Rotation paths and how fast each direction turns (degrees per step)
Each turn is a multiple of 5 degrees from 10 to 175, or 0.
Each row of a path follows its step; steps can be skipped.
Rotation 1:
step 8: [ 1.47  1.20  1.35 -1.58  0.58 -0.24 -0.75  0.64  1.17 -1.81  0.97 -0.76
  0.62  0.73 -1.72  0.46  1.01 -1.79 -0.25 -1.80  0.50 -0.56  0.86  0.05
  1.70 -0.40 -1.09  0.88 -1.78  0.38  0.46 -1.06 -0.17 -0.87  1.12  1.44
  0.21 -0.78  0.12 -0.06  0.36 -0.09 -0.56  0.08 -0.91 -0.13  0.10 -0.47
  1.01  0.43  0.29  1.43  0.03  1.89  0.53 -0.43 -0.93 -0.68  0.27 -0.21
  0.90  0.12  1.58  0.96  1.34 -0.66  1.80 -0.38 -0.55 -0.25 -1.17  1.21
  1.46  0.71  0.08  0.11  0.85 -1.39 -0.34  1.07]
step 11: [ 0.65 -1.36 -0.05 -0.40 -0.06  0.30 -1.23 -0.78  0.22 -1.09  1.13 -0.72
 -0.37  0.49 -0.59  1.49  0.05 -2.16 -1.07 -0.96  1.51  1.12  0.51  1.25
  0.07 -0.40  1.19  0.24  0.73 -1.50 -0.60  0.61  0.44 -0.72  1.80  1.03
 -1.67 -1.00  0.59  0.22 -1.00 -0.19  0.07  0.94 -0.16 -1.34 -0.14  0.17
  1.36 -1.17 -0.80  2.24 -0.74  2.02 -0.41  1.57 -0.07  1.47 -0.38  0.21
  0.31 -0.22  1.57  1.45 -1.24  0.92  1.17  0.46 -0.07 -0.15  1.04 -0.27
  0.34 -0.17  0.67  0.06  0.79 -0.69  1.22  0.19]
step 12: [ 0.66  1.46  1.14 -1.57 -1.33  0.45 -0.09 -0.15 -0.64  0.52  1.57  0.56
  0.18 -2.05  0.27  0.05  0.14 -1.06  0.41 -0.52 -1.73 -0.60  0.31  1.02
  1.06 -0.36  0.36  2.22  0.38 -1.04 -0.24 -0.90  0.06 -0.73 -0.78 -0.58
 -0.56 -0.25  1.64  0.03 -1.57  0.66 -1.02  0.92  0.71 -0.66  0.19 -0.24
  2.40  0.22  1.12  1.03  0.47  0.65  0.04  0.23  0.23  1.13  1.48  0.31
 -0.04  0.71 -0.59  0.76  1.25  0.62  0.76 -1.19 -1.74 -1.51 -0.48 -2.05
  0.74  0.38 -0.64 -0.22  0.39  0.19  1.12  0.89]
step 16: [ 1.70 -0.77  0.52 -1.75 -0.62 -0.19 -0.39 -0.49 -1.54 -0.16  0.18  2.18
  0.35  0.42 -0.27  0.52  1.25 -0.53 -0.35 -2.05  0.26 -0.40  0.82  2.33
 -0.18  1.09 -0.35  0.76  1.01 -0.88 -0.07 -0.36  1.08 -1.69 -0.20  1.47
  0.00  0.27  0.66  1.66 -0.16 -0.10  0.66 -0.35 -0.30 -1.05 -1.43  0.33
  1.24 -0.60 -0.75  1.27 -2.14  0.81  0.49  0.77 -0.91  0.86  0.85 -0.36
  0.67  0.49  1.18  1.31  0.32 -0.40  0.46 -0.92  0.63  0.22  1.29  0.75
 -0.55  0.42  0.33 -0.55  1.70  1.73 -0.62 -0.14]
step 17: [ 2.32  0.81  1.74 -1.66  0.83 -1.22 -0.36 -0.45  0.22  0.21  1.15  1.43
 -0.98 -0.41  1.77  1.24 -1.80 -0.27  0.26 -0.53 -1.27  1.30  0.14 -0.31
  0.38 -0.11  0.23  0.67 -1.51 -0.30  0.83 -0.42 -0.15 -1.04 -0.37  0.80
  0.20 -0.29 -0.85 -1.11 -1.53  0.77 -1.27 -0.60  0.03 -0.64 -0.92 -0.53
  1.68 -0.02 -0.17 -0.03  1.27  1.02  1.28  0.22 -0.59  0.10  0.25  1.70
  1.06  1.00  0.15  1.16  0.19 -1.43  1.35  0.26 -0.64 -1.31  0.74 -1.70
  0.70 -0.25  0.85 -1.57  0.34  0.24  0.09 -0.06]
step 27: [ 2.12  0.04 -0.54 -0.25  0.33  1.72  0.67  1.14 -1.64 -1.28 -0.36  0.03
 -0.99  1.18  0.88  1.79  0.31 -1.20 -0.08 -0.98  1.03 -1.52  1.23  0.96
 -0.70 -0.25 -0.99 -0.32 -0.29  0.67  0.81 -1.64 -1.50 -1.53  0.75  1.11
 -0.85  0.11 -1.99  0.03  0.07  0.55 -1.00 -0.25  0.89 -0.83 -0.26 -0.78
  0.87 -0.78 -0.69 -0.81 -1.18  0.87 -0.04  1.54 -1.03 -0.65 -0.88  0.88
 -0.05  1.53 -0.59  0.78  0.97 -1.14 -0.26  1.37 -0.80 -1.19  0.46  0.65
  0.09 -0.15 -0.77  1.17  0.75 -0.31 -0.77  0.55]
step 30: [ 1.60 -1.16  0.24  0.24 -1.53 -0.14  0.56  0.45 -0.65 -0.36  0.15 -0.05
  0.91 -1.19  1.44  0.78  0.78 -1.12 -1.47 -0.69  0.05 -1.45  0.81  0.79
 -0.60 -0.20 -1.87  1.05  0.38 -0.24  0.93  0.25 -0.64 -0.25 -0.44  0.57
 -0.94 -0.50 -1.39 -0.05 -1.83  0.95 -0.73  1.53 -0.25 -1.20  1.36 -1.41
  1.40 -0.16 -1.39  1.46  0.34 -0.31  0.26  0.67 -1.02  1.02 -0.79  0.93
  1.37  1.16  0.50  0.86  0.51  0.98  1.34 -1.02 -1.60 -0.65 -0.23 -0.40
  1.27  1.29  0.49 -0.45 -1.95  0.96 -0.20  0.49]
step 33: [ 1.86 -0.13  0.51 -1.66 -0.95 -2.84 -0.30  0.29 -0.84 -1.12  1.87  0.12
 -1.33  0.70 -0.84  0.03  0.18 -2.00 -2.57 -0.49  0.38 -2.17  0.58 -0.37
  0.44 -0.10  0.31  0.00 -0.65  0.05  0.99 -0.26  1.21 -0.24  0.15  0.91
  1.06  0.30 -0.81 -1.41 -0.14 -0.76  0.15  1.30 -0.15 -0.94  1.67  0.36
  1.69 -0.33  0.63  0.39  0.87 -0.34 -0.60 -0.77  0.49  1.04 -0.44  0.48
  0.01  0.78 -1.02  1.03  0.29  1.93  0.22 -0.03 -0.01 -0.79  0.22  0.29
  0.83  0.26 -0.89  1.07  0.49  0.71  0.02  0.06]
Speeds:
[-0.54 -0.04  0.07 -0.20  0.06 -0.52  0.06  0.25 -0.54 -0.04  0.07 -0.16
  0.20  0.26  0.38 -0.05 -0.12 -0.18 -0.12  0.33  0.27  0.20  0.03  0.11
 -0.06  0.01  0.33  0.17  0.36 -0.04  0.07  0.18 -0.30 -0.02  0.25  0.20
  0.30  0.17  0.26 -0.19  0.16 -0.47  0.20 -0.08  0.08 -0.17 -0.13 -0.08
 -0.24  0.04 -0.06  0.02  0.18 -0.05  0.20  0.22  0.15  0.41 -0.56  0.14
 -0.10 -0.31 -0.23  0.23 -0.12  0.28 -0.17  0.14 -0.36  0.20 -0.27  0.31
 -0.22  0.03 -0.27  0.19  0.49  0.15  0.09 -0.12]
80
[ 0.07 -0.35  0.31  0.22  0.23 -0.46  0.00  0.12 -0.13 -0.27 -0.15  0.14
  0.41 -0.03  0.05 -0.16  0.12  0.25 -0.38  0.20  0.31  0.14  0.20 -0.11
  0.00 -0.34 -0.41 -0.31 -0.13 -0.08 -0.29 -0.38 -0.04 -0.41 -0.03 -0.12
  0.09 -0.10  0.03 -0.06 -0.20  0.36  0.29  0.18  0.18  0.42  0.23 -0.08
  0.29 -0.03  0.35  0.04 -0.17 -0.22 -0.24 -0.12 -0.07 -0.02 -0.41  0.08
 -0.30  0.31 -0.17 -0.26  0.03  0.19  0.19  0.17 -0.05 -0.31 -0.17  0.12
 -0.56 -0.03  0.04  0.36 -0.44 -0.12 -0.12 -0.21]
10
[-0.04  0.33 -0.16  0.01  0.24  0.21  0.08  0.11  0.17  0.23  0.33 -0.23
  0.41  0.30 -0.32 -0.02  0.36  0.29  0.19  0.05  0.18 -0.62  0.24 -0.51
  0.24  0.04 -0.06  0.14 -0.19  0.05  0.24  0.11 -0.20  0.04  0.14  0.04
  0.29 -0.12  0.03  0.16  0.68 -0.11 -0.18 -0.32  0.10  0.19  0.22  0.22
 -0.01  0.20 -0.04  0.24  0.22 -0.12 -0.15 -0.04 -0.24  0.22  0.03 -0.18
 -0.38  0.34  0.09  0.05  0.35 -0.08 -0.04  0.20 -0.13 -0.14 -0.18  0.30
  0.43 -0.01 -0.28  0.45 -0.16  0.12 -0.20 -0.20]
60
[ 0.06  0.64 -0.16  0.23 -0.05  0.07  0.20 -0.39  0.32  0.02  0.26 -0.18
 -0.16  0.03  0.10  0.17 -0.27  0.08  0.04 -0.09  0.22 -0.15 -0.13  0.05
 -0.11  0.06  0.05  0.00 -0.02 -0.17 -0.10  0.19 -0.10 -0.35  0.15  0.07
 -0.12  0.35 -0.03 -0.08  0.09  0.19 -0.13  0.21 -0.52  0.33 -0.07 -0.47
 -0.10  0.19  0.16 -0.04  0.02 -0.09  0.00 -0.15  0.23 -0.03 -0.38 -0.08
  0.15  0.00 -0.07  0.24 -0.23 -0.45  0.53  0.21  0.32 -0.30 -0.37  0.24
 -0.38 -0.38  0.01  0.33  0.42 -0.15 -0.17  0.49]
155
[ 0.15  0.01 -0.22 -0.08  0.08  0.01 -0.08  0.23  0.05  0.17  0.19 -0.36
 -0.24 -0.12  0.36 -0.31 -0.17  0.41 -0.08 -0.01 -0.05 -0.30  0.34 -0.38
 -0.18 -0.18  0.01 -0.05  0.04  0.03 -0.33  0.21  0.21 -0.06 -0.66  0.00
  0.43  0.10  0.08 -0.43 -0.06 -0.20 -0.53  0.43  0.01 -0.16 -0.09 -0.12
 -0.15  0.14 -0.28  0.20 -0.16 -0.02  0.29  0.34 -0.09 -0.52  0.08  0.04
  0.08  0.02 -0.01 -0.05  0.11  0.43  0.19  0.20 -0.11 -0.42  0.08 -0.35
 -0.25  0.41 -0.32  0.04  0.10  0.00  0.12 -0.02]
140
[ 0.11 -0.52 -0.17  0.11  0.14  0.52  0.04 -0.26 -0.14 -0.14  0.25  0.03
 -0.02  0.01  0.00 -0.03 -0.26  0.09  0.31  0.52 -0.02  0.10 -0.03  0.23
 -0.30 -0.22 -0.24  0.19  0.08  0.11 -0.37 -0.13  0.11 -0.03  0.40  0.26
  0.29 -0.15 -0.45  0.40  0.24 -0.24 -0.26  0.07 -0.08  0.09  0.21  0.23
 -0.24 -0.10  0.28 -0.49  0.01 -0.13 -0.17  0.76  0.06 -0.07  0.02  0.19
  0.11 -0.12 -0.10 -0.30 -0.25  0.13  0.19  0.19 -0.09  0.09  0.01 -0.17
  0.29 -0.16  0.18  0.46  0.01  0.05  0.00  0.19]
85
[-0.06  0.05 -0.03  0.51 -0.06 -0.25  0.50  0.19 -0.20 -0.02 -0.25 -0.17
 -0.13 -0.58 -0.05  0.26  0.05  0.00  0.23 -0.01  0.09  0.10  0.34  0.18
  0.11  0.17  0.12  0.11  0.25 -0.14  0.19  0.04  0.39 -0.46 -0.01  0.36
 -0.06 -0.03  0.11  0.17  0.28 -0.06  0.06 -0.11 -0.16  0.24 -0.18  0.16
 -0.04  0.04  0.60  0.07  0.30  0.20  0.30 -0.06 -0.02 -0.42  0.57 -0.27
 -0.54 -0.07  0.39 -0.13 -0.02  0.37 -0.18 -0.16 -0.27 -0.06 -0.30 -0.12
 -0.13 -0.06  0.05  0.06  0.08 -0.14  0.17  0.18]
110
